Read these off the table that follows. Indices start at 0.
1) What is the entry at row 1, column 0?
2) What is the entry directly above -38?
3) What is the top-left entry?
4) What is the centre entry?
5) What is the entry at row 0, column 1?
6) What is the entry in the top-right corner?
7) What is the entry in row 1 and column 2?
8) What is the entry in the bottom-right corner?
-25	30	-10	58	0	15	17	29	-30	8	-26
-29	23	14	19	-27	-13	16	16	6	-12	-7
2	35	-29	25	-41	-1	41	15	7	3	9
-11	-22	17	14	-2	8	26	22	7	22	8
15	-2	-20	29	-15	-12	32	3	-23	-46	28
-54	-2	-17	4	38	-3	-6	-39	-7	27	17
7	4	-8	27	4	13	-18	-28	-37	-35	71
-24	10	11	32	4	-24	31	7	-30	-43	41
-3	36	15	51	25	-40	40	-13	-22	-38	19
3	-17	-29	-23	-37	12	-45	-22	-8	9	-33
-7	28	2	1	-14	-12	1	36	7	10	-44
-2	12	11	46	-15	42	36	26	-4	-7	-13
12	31	-36	25	26	-20	19	-6	-26	-30	11
1) -29
2) -43
3) -25
4) 13
5) 30
6) -26
7) 14
8) 11

[[ 381  111 -126  146  -51 -189  -50 -341]
 [ 405  110  188  -69  102   39 -239  354]
 [ 430  117  138  -36   76  -27 -238  223]
 [ 433  102  243 -170  106  213 -227  688]
 [ 337  133   86  154  105 -362 -290 -362]
 [ 773  146   12  -82  -36  -88 -353  204]
 [ -17   26   94  -90   37  523  311  677]
 [ 126   73  252  -83  147  250  -36  560]
 [ 705  152  107  -60   41 -167 -437  162]
 [-603   -7   81  213  136  289  559  -24]
 [-173   55 -127  301   11 -105  315 -552]]
Find the third largest entry.
Answer: 688
The top entry of the column that holds the smallest entry is 381
The last entry in the row that holds the largest entry: 204
The entry directly below the largest entry: -17
The smallest entry in the first row -> -341
The last entry, reading row by row: -552
Find the entry just right of the smallest entry.
Answer: -7
The entry directly below -51 is 102
The entry directly below 337: 773
Find the bottom entry of the column that holds the smallest entry.
Answer: -173
The fifth entry, reading row by row is -51
Find the fourth-last entry, reading row by row.
Answer: 11
The second entry in reading order is 111
The entry just left of 133: 337
Find the entry directly above 147.
Answer: 37
The entry directly below -238: -227
The entry directly below 523 -> 250
Find the entry directly below -170.
Answer: 154
Find the second-last entry, reading row by row.
Answer: 315
The entry just left of 138: 117
Find the entry just left of -170.
Answer: 243
The 3rd smallest entry -> -437
Find the entry directly below 111.
Answer: 110
Find the entry just left of 37.
Answer: -90
Find the entry directly below -353.
Answer: 311
Find the fourth entry, reading row by row.
Answer: 146
Find the smallest entry.
Answer: -603
The entry just right of -127: 301
Find the 3rd-last entry, reading row by row.
Answer: -105
Find the third entry on the diagonal from the top-right corner.
Answer: -27

Read these off the table that follows.
1) Which number is the minimum?
2) Which number is the 2nd entry, reading row by row?
3) Which number is the bottom-left entry?
4) Which number is the entry directly above the centre entry?
5) Which number is the entry just left of the smallest entry?
6) Which number is the 2nd entry on the diagonal from the top-right corner?
7) Which number is the fifth-last entry, reading row by row?
8) Which number is the largest entry in the first column?
-15	18	34	-25	-37	24	-3	46	1	29	-14
29	-11	-30	42	56	-17	15	-44	10	-24	29
27	-11	-29	39	52	-17	14	-42	9	-23	27
-16	19	35	-26	-38	24	-3	47	2	30	-15
28	-11	-29	39	52	-17	14	-42	9	-23	27
1) -44
2) 18
3) 28
4) -17
5) 15
6) -24
7) 14
8) 29

[-62  47 -61  49 -60 -59  40 -49  44  49  52  61 -64 -58  39]
Read off the entry just right of -60.
-59
The entry just left of 39: -58
Read off the entry just left of -61.
47

arr = [  0.637   5.864  11.758 -10.764  17.220  17.105 -19.122  14.588 -18.998]
Report the largest entry.
A: 17.220
Report the entry just right of 0.637.
A: 5.864
The entry just right of the smallest entry is 14.588

B =
[[ 84 205 208  79 208  81  79  75  74 202 212  73  71]
 [ 57 239 231  51 236  60  44  55  46 226 231  43  65]
 [206  63  59 208  67 217 208 209 205  56  58 202 199]
 [ 69 221 205  73 211  74  63  82  73 211 206  77  64]
 [ 68 218 217  65 225  62  54  56  65 224 213  69  67]
 [193  64  75 202  75 189 202 206 189  77  74 194 175]]
Which number is the last entry, reading row by row? 175
The 5th entry from the end, reading row by row is 189
Which number is the top entry of the column that holds the largest entry? 205
The first entry of the smallest entry's row -> 57
The entry in the top-right corner: 71
The third entry, reading row by row is 208
The last entry of the smallest entry's row -> 65
Which number is the second entry on the main diagonal? 239
The entry just right of 55: 46
Which number is the top-left entry? 84
Which number is the largest entry in the first row? 212
The third entry from the end, reading row by row -> 74
Which number is the fourth entry from the end, reading row by row? 77
Which number is the 2nd entry on the diagonal from the top-right corner? 43
Which number is the fourth entry in reading order? 79
Which number is the third entry on the diagonal from the top-right corner? 58
The entry directly above the smallest entry is 73
The entry just left of 51: 231
The entry directly below 46 is 205
Which number is the bottom entry of the column that holds the largest entry? 64
Which number is the second largest entry? 236
The entry directly below 81 -> 60
Which number is the entry just left of 46? 55
Which number is the entry directly below 43? 202
Which number is the entry directly below the largest entry? 63
The entry in the bottom-left corner: 193

Read these off the row that follows.
1) Report the entry just left of -9.
2) Report the entry just left of -7.
[-48 -47  -7  -9  22  -6  32  74  18  48 -10]
1) -7
2) -47

Questions about the row below.
1) What is the 2nd entry from the left?
2) What is the third smallest entry?
3) What is the 3rd entry from the right?
13	22	-57	77	6	2
1) 22
2) 6
3) 77

x = -0.6	-0.4	-0.5	1.0	1.5	-1.8	-2.1	-0.1
Give the 2nd entry from the right.
A: -2.1
Give the entry just right of 1.0.
A: 1.5
The last entry: -0.1
The 1st entry from the left is -0.6
The 2nd entry: -0.4

W = ((-59, -49, -5, 36, 20, 19, -8, -39, -14, -56, -12), (-57, -48, -7, 35, 20, 19, -4, -41, -15, -53, -15))
The entry just right of the largest entry -> 20
What is the entry just right of -48?
Answer: -7
What is the second smallest entry?
Answer: -57
What is the largest entry?
Answer: 36
The entry just left of the largest entry is -5
